In the rows, 128 means zero.
Where one turn sends some rows of the set: a few examples, then the rows asked:
Z_352: [121 126 150 139 104 115 137 111 110 115 118 103 127 133 126 126  99 136
 149 150 105 131 119 130 130 101 142 123  96 107 101 142 121]
Z_218: [129 120 149 125 115  98 124 114 113 131 133 116 126 132 117 128 112 120
 140 141 124 138 103 122 124 116 152 119  78 119 123 125 141]
Z_304: [131 113 109 124 134 145 107 108 121 116 108 129 105 121 131 111 140 134
 123 107 149 127 135 109 134 110 124 158 157 142 133 125 137]
Z_982: [151 122 128 115 108 113 144 101  90 103 132 145 125 150 138 121 148 144
 145 124 103  74 142 142 144 102 147 137 107 127 151 118 131]
Z_793: [129 115 125 127 142 139 109 121 128 104 125 121 117 112 126 120 135 134
 124 111 134 112 136 129 118 112 118 155 170 156 115 135 148]
Z_999: [137 127 143 120 115 116  96 127  90 118 116 152 141 117 132 170 114 140
  93 131 150  90 115 105 148 119 129 127 127 127 140 141 149]
Z_156: [137 127 153 124 110 109 137 117 125 118 145 136 116 140 129 107  92 118
 145 133 113 122 111 125 126 131 146 141  96 116  96 156 137]
Z_835: [135 119 133 111 102 105 123 109 124 126 121 134 123 143 130 108  83 120
 152 136 108 126 118 131 120 100 131 119  94 114 123 152 115]
Z_881: [128 133 145 137 105 126 111 138 109 106 126 163 136 124 120 148 105 127
  99 120 155  69 123 121 131 132 129 136 140 143 110 162 126]
Z_978: [139 128 118 129 124 160 137 127 111 102 129 122 132 134 118 121 143 132
 118 114 124 120 145 127 134 113  89 153 146 137 145 131 135]
Z_595: [127 126 136 119 110 127 124 120 112 133 134 135 124 141 114 127  86 111
 146 143 114 140 120 130 121 116 161 156  90 112 104 123 131]
Z_644: [ 86 110 154 124 113  94 122 118  92 110 145 146 107 142 131 142 116 129
 137  95 115 134 135 109 151 127 122 137 121 157  88 149 127]
Z_630: [ 95 113 142 109 110  93 100 131  91 127 133 146 126 150 121 147 112 115
 129 107  91 132 135 111 140 116  99 132 118 156 116 149 115]
Z_655: [134 117 129 103 105 126 118 114  87  99 126 168 134 124 143 161  88 140
 115 109 155  94 134 132 144 101 119 116 136 129 141 149 128]
Z_33: [ 90 127 149 122 111 112 126 120  78 115 131 134 122 154 123 153 110 140
 131 114  89 134 142 105 168 110 103 142 113 138 104 147 136]
Z_391: [ 91 123 143 131 110  95 117 120  90 134 125 145 115 158 109 134 129 123
 125 101 117 129 126  91 159 122 111 130  98 154 117 142 128]
Z_675: [107 121 131 126 112 148 110 119 104 111 122 175 131 136 127 164 101 140
 127 121 175  94 138 125 153 108 138 151 123 133 130 131 134]
Z_11: [152 124 135 118 110 109 127 121 102 102 135 141 131 141 132 126 142 133
 135 133  82  59 141 151 121 112 153 151 128 138 125 128 126]
Z_834: [144 126 123 138  99 116 128 111  95 116 109 135 123 148 128 117 162 136
 134 133 107  72 138 127 134 110 161 152 112 125 136 113 108]
Z_458: [111 118 144 146  96 139 115 133 107  98 117 148 145 127 134 165 125 142
 118 131 160  90 136 123 148 121 117 134 126 124 127 144  98]
Z_805: [152 120 130 119 117 100 121 100  87 113 121 139 113 132 143 123 148 141
 129 126 111  75 129 125 134 110 182 152 127 129 126 112 139]
Z_425: [149 129 119 130 129 146 128 114 105 111 117 120 115 125 128 111 148 138
 107 110 136 124 129  99 142 120 106 150 148 132 144 133 148]
Z_593: [ 93 123 129 117 110 104 108 118  70 131 117 145 111 150 113 143  99 121
 122 104 104 137 136  97 146 109 131 146 126 150  95 137 124]
Z_703: [138 115 123 111 139 142 125 124 121  99 141 128 129 121 120 123 134 132
 126 106 127 118 142 142 123 107  97 139 153 156 142 132 152]
Z_257: [134 106 128 117 115 109 116 109 113 107 134 154 118 143 137 121 147 133
 155 124 116  72 143 152 126 109 172 156 119 143 127 110 120]

Z_834 moves to Z_982
Z_881 moves to Z_675
And these:
Z_304 moves to Z_425
Z_352 moves to Z_835
Z_33 moves to Z_630

Where one turn sends some rows of the set: a few examples, then the rows asked:
Z_415: [120 119 114 108 108 158 124 110 128 146 129 111 134 143 115  87]
Z_718: [123 140  64 108 116 117 139 140 150 134 119 142 139 108 144  98]
Z_445: [113 146  92  93  97 140 137 143 166 161 139 110 136 116 124  97]
Z_650: [140 109 114 113 151 135 129 144 131 133 160 143 144 113 133 141]
Z_862: [112 147  95 101 103 136 140 141 154 160 139  99 141 114 119  95]
Z_945: [123 150  66 114 122 116 138 136 150 135 117 145 140 110 135 108]
Z_310: [138 122 100 114 113 165 140 132 154 154 106 164 141 130 172 108]
Z_262: [146 121 146 128 136 153 124 135 126 144 146 121 120 124 137 122]
Z_909: [130 117 106 117 114 164 136  98 134 139 120 110 141 142 115  98]
Z_508: [125 122 120 109 112 165 129 114 136 150 126 102 137 144 113  94]
Z_219: [127 123 122 117 117 165 126 108 124 152 133 110 143 138 114  95]
Z_216: [139 127  92 120 119 160 149 139 153 150 101 163 146 122 169 114]
Z_150: [141 129 104 126 150 123 118 140 131 128 150 138 115 115 134 128]
Z_337: [127 119 119 115 114 166 130 106 130 142 126 108 136 142 119  94]
Z_373: [112 144  98  94 102 142 140 135 163 159 146  99 144 113 125  99]
Z_663: [131  95 109 100 122 172 151 123 142 138 127 146 176 129 135 121]
Z_426: [132  95 114 105 122 174 149 125 133 146 124 145 175 130 140 114]
Z_114: [134 122  97 114 120 156 146 133 158 157 103 160 153 126 173 117]
Z_421: [125  95 115  96 116 173 148 128 141 146 127 144 173 135 126 119]
Z_828: [130 115 117 111 110 170 130 117 128 144 132 107 140 137 113  89]
Z_125: [145 130 132 132 144 147 119 136 132 147 150 126 111 125 139 127]
Z_574: [135  91 111  99 122 173 141 120 139 139 125 143 171 136 134 114]
Z_912: [141 132  95 120 121 158 142 133 153 156 111 165 149 116 175 113]
Z_128: [144 134 122 123 135 134 137 158 151 153 141 145 128 103 167 135]
Z_920: [131 128 129 106 130 129 133 153 144 148 167 109 138 103 125 127]
Z_200: [133 133 127 107 136 134 122 146 154 151 168 117 136  99 118 124]
Z_971: [139 137 104 123 140 110 124 146 134 127 143 130 115 107 135 121]
Z_608: [117 133  66 105 118 116 140 136 149 134 113 152 143 119 140 106]
Z_277: [134  97 100  97 116 172 154 117 152 144 128 140 177 124 140 120]
Z_938: [145 103 124 116 147 139 136 145 129 128 146 150 149 112 140 138]
Z_811: [144 135 122 123 143 137 125 146 157 156 143 154 130  99 164 130]
Z_142: [124 135  59 105 116 123 146 124 158 128 118 135 145 113 130 106]
Z_144: [131 127 121 108 140 133 131 153 147 155 172 122 139 106 134 138]
Z_178: [119 150  95  97 104 140 132 137 158 159 149 104 142 109 117  96]
Z_526: [134 141 105 125 149 111 119 140 143 135 142 137 121 104 128 124]
Z_685: [142 134 125 123 141 143 131 152 151 162 152 137 125 111 159 140]
Z_240: [136 131  90 122 114 156 148 118 159 155 101 149 141 124 171 111]
Z_498: [112 141  90  92 104 130 135 136 160 157 141 102 145 115 124  96]
Z_906: [127 140  65 109 119 121 135 137 157 131 110 143 134 117 144 104]
Z_932: [117 141  95  99  99 146 143 122 164 165 140  97 145 115 132  99]
Z_787: [138 100 113 107 126 178 145 125 138 142 129 152 175 128 129 122]
Z_643: [142 123 145 128 145 151 115 125 131 151 147 127 126 121 130 119]
Z_588: [121 140  64 108 120 116 140 132 151 126 116 139 137 114 137 104]
Z_597: [135 131  96 118 117 158 147 131 159 154 106 157 143 121 178 113]
Z_322: [144 107 125 116 153 145 130 140 140 135 145 156 151 110 131 140]

Z_526 moves to Z_200
Z_862 moves to Z_828
And these:
Z_932 moves to Z_909
Z_219 moves to Z_787
Z_597 moves to Z_588
Z_650 moves to Z_685
Z_508 moves to Z_574
Z_128 moves to Z_971
Z_415 moves to Z_421

Where one turn sends some rows of the set: a few examples, then the rows asked:
Z_823: [148 156 143 108  94 143  84 118 141 123 147 109 128 161 122 115 126 155
 128 159  76 102 121 137 126 134]
Z_238: [155 164 134 122 107 168  98 140 132  99 169 133  93 147 128 115 122 124
 144 163  89 150 159 163 141  98]
Z_147: [144 166 132 116  77 168  91 131 142 105 162 145 109 148 111 107 111 149
 124 144  97 109 127 154 118 108]
Z_715: [139 152 141 107 139 139  94 107 114  85 179 133 141 156 148 104 140 109
 142 146 129 120 101 165 123 122]
Z_338: [131 148 110 124 112 119  81 123 127 105 169 136  89 165 142 117 111  80
 139 173 139 150 120 156 107  94]
Z_683: [148 170 123 119 106 174 102 134 140  99 169 141  95 144 132 120 114 125
 139 169  92 145 158 164 145 103]
Z_378: [148 140 125 128 141 128 106 105 114 108 150 125 104 152 121 101 132 102
 141 143  75  97 103 160 131 110]
Z_623: [151 141 125 113 113 109 120  94 140 114 145 114 130 165 126 102 155 106
 126 174 133 119 112 129  96 124]
Z_701: [138 146 140 109 106 117  87  89 159 120 142 101 103 163 125  74 139 137
 132 142 110 122 130 128 120 122]
Z_88: [121 141 125  99  98 132 113 143 141 131 141 137 111 171 162 143 127 139
 112 156 101 127 142 143 130 115]
Z_263: [162 140 133 101  95 145 104 102 133 117 157 160  96 158 166 119 151 106
 126 163 109 158 151 151 131 134]
Z_480: [142 136 120  82  84 132 138 128 155 113 127 128 115 136 136 115 110 127
 143 175 115 118 133 142 111 112]
Z_48: [160 136 122 121 128 130 113 110 115 106 142 113  98 154 132 108 126  99
 141 142  76 105  90 164 126 121]
Z_441: [146 132 109  94  87 132 138 125 151 109 122 136 112 123 131 101 118 124
 144 170 107 114 113 155 116 111]
Z_397: [135 149 119 110 146 110 103  99 132 130 151 129 102 173 139 104 146  76
 142 175 119 143 120 145 109 114]
Z_30: [140 150 145 111 102 121  95  89 150 116 132 100 104 165 112  80 141 135
 131 145 111 114 124 124 117 124]
Z_312: [141 170 105 121 125 158  98 147 141 113 178 156 124 159 152 125 122 105
 148 160 124 138 137 173 124  94]
Z_309: [117 149 138 151 113 122  89 121 140 109 156 129 101 131 119  88 151 125
 145 145 108 110 133 165 142 100]
Z_234: [138 147  99 127 116 125  98 117 134 105 171 144  98 173 146 120 115  79
 138 170 147 151 130 152 107  96]
Z_777: [147 135 129 106 120 104 122  99 145 107 157 116 136 165 129  90 147 111
 118 173 133 116 118 129  90 119]
Z_140: [148 160 153 107  99 140  92 121 142 124 143 112 125 163 122 106 126 154
 128 158  72 110 129 136 123 130]
Z_103: [143 168 125 117  80 175  90 122 140 104 156 137 106 143 114 108 109 144
 126 146  96 109 126 157 122 113]
Z_36: [145 165 113 108 123 152  93 154 137 111 170 159 127 165 154 122 121 108
 145 158 120 143 125 172 122  84]
Z_753: [148 140 130 107 115 106 116 101 142 121 147 114 130 170 126  99 146 109
 127 172 129 115 117 128  86 122]
Z_755: [143 169 107 115 131 152  97 143 137 112 182 159 119 162 147 125 122 110
 146 167 120 144 134 175 119  96]
Z_566: [171 135 127 101  88 140 109 106 130 121 155 150  90 174 161 122 149 112
 132 172 112 151 159 148 129 124]
Z_904: [139 150 146 108  98 143  89 121 135 127 154 117 126 168 126 110 125 149
 132 157  63 104 125 133 122 128]
Z_193: [127 156 145 133 111 133  83 109 124 110 182 152 109 118 122 113 122 112
 113 139 121 142 115 167 112 121]
Z_300: [164 131 118  98  88 130  98 111 143 124 140 102  83 165 158 113 106 112
 155 155 132 129 134 151  99 126]
Z_203: [115 136 130 147 105 127  99 130 147 106 149 125 100 122 131  92 151 131
 148 155 109 110 134 165 148 104]
Z_501: [142 149 112 104 144 108 108 107 127 133 153 132  92 176 137 106 156  85
 128 178 108 137 120 154 105 114]
Z_265: [140 151 143 112 106 117  94  88 151 117 132  98 111 165 118  85 147 139
 129 150 115 115 124 130 125 127]
Z_290: [126 144 137 134 107 135  89 109 131 112 176 157 104 118 134 124 126 110
  99 141 116 139 120 160 112 128]
Z_226: [164 137 124 105  93 138  93 113 133 112 139 100  87 171 166 110 114 109
 155 142 133 124 122 160 104 133]
Z_459: [136 155 115 109 139 108 108  97 129 132 150 132 101 172 136 115 153  77
 136 174 119 139 117 146 105 119]
Z_736: [141 169 123 118 103 165  96 137 132  97 173 138  90 154 132 117 111 131
 141 164  94 151 155 166 143 100]
Z_561: [145 150 146 109 124 141  93 108 120  83 173 133 139 155 167 106 148 107
 145 150 131 127 111 164 120 132]
Z_71: [131 159 104 131 117 126  96 115 133 108 168 136 100 168 149 123 115  75
 142 168 144 151 129 153 115  98]
Z_681: [107 134 121 109 105 133 108 148 148 132 141 140 108 158 167 140 130 137
 114 154 104 121 134 153 129 116]
Z_948: [139 165 135 104  77 177  94 125 141 104 160 138 103 139 105 106 113 139
 128 140  98 120 130 149 104 113]

Z_683 moves to Z_265
Z_234 moves to Z_147
Z_561 moves to Z_681
And these:
Z_193 moves to Z_480
Z_501 moves to Z_238

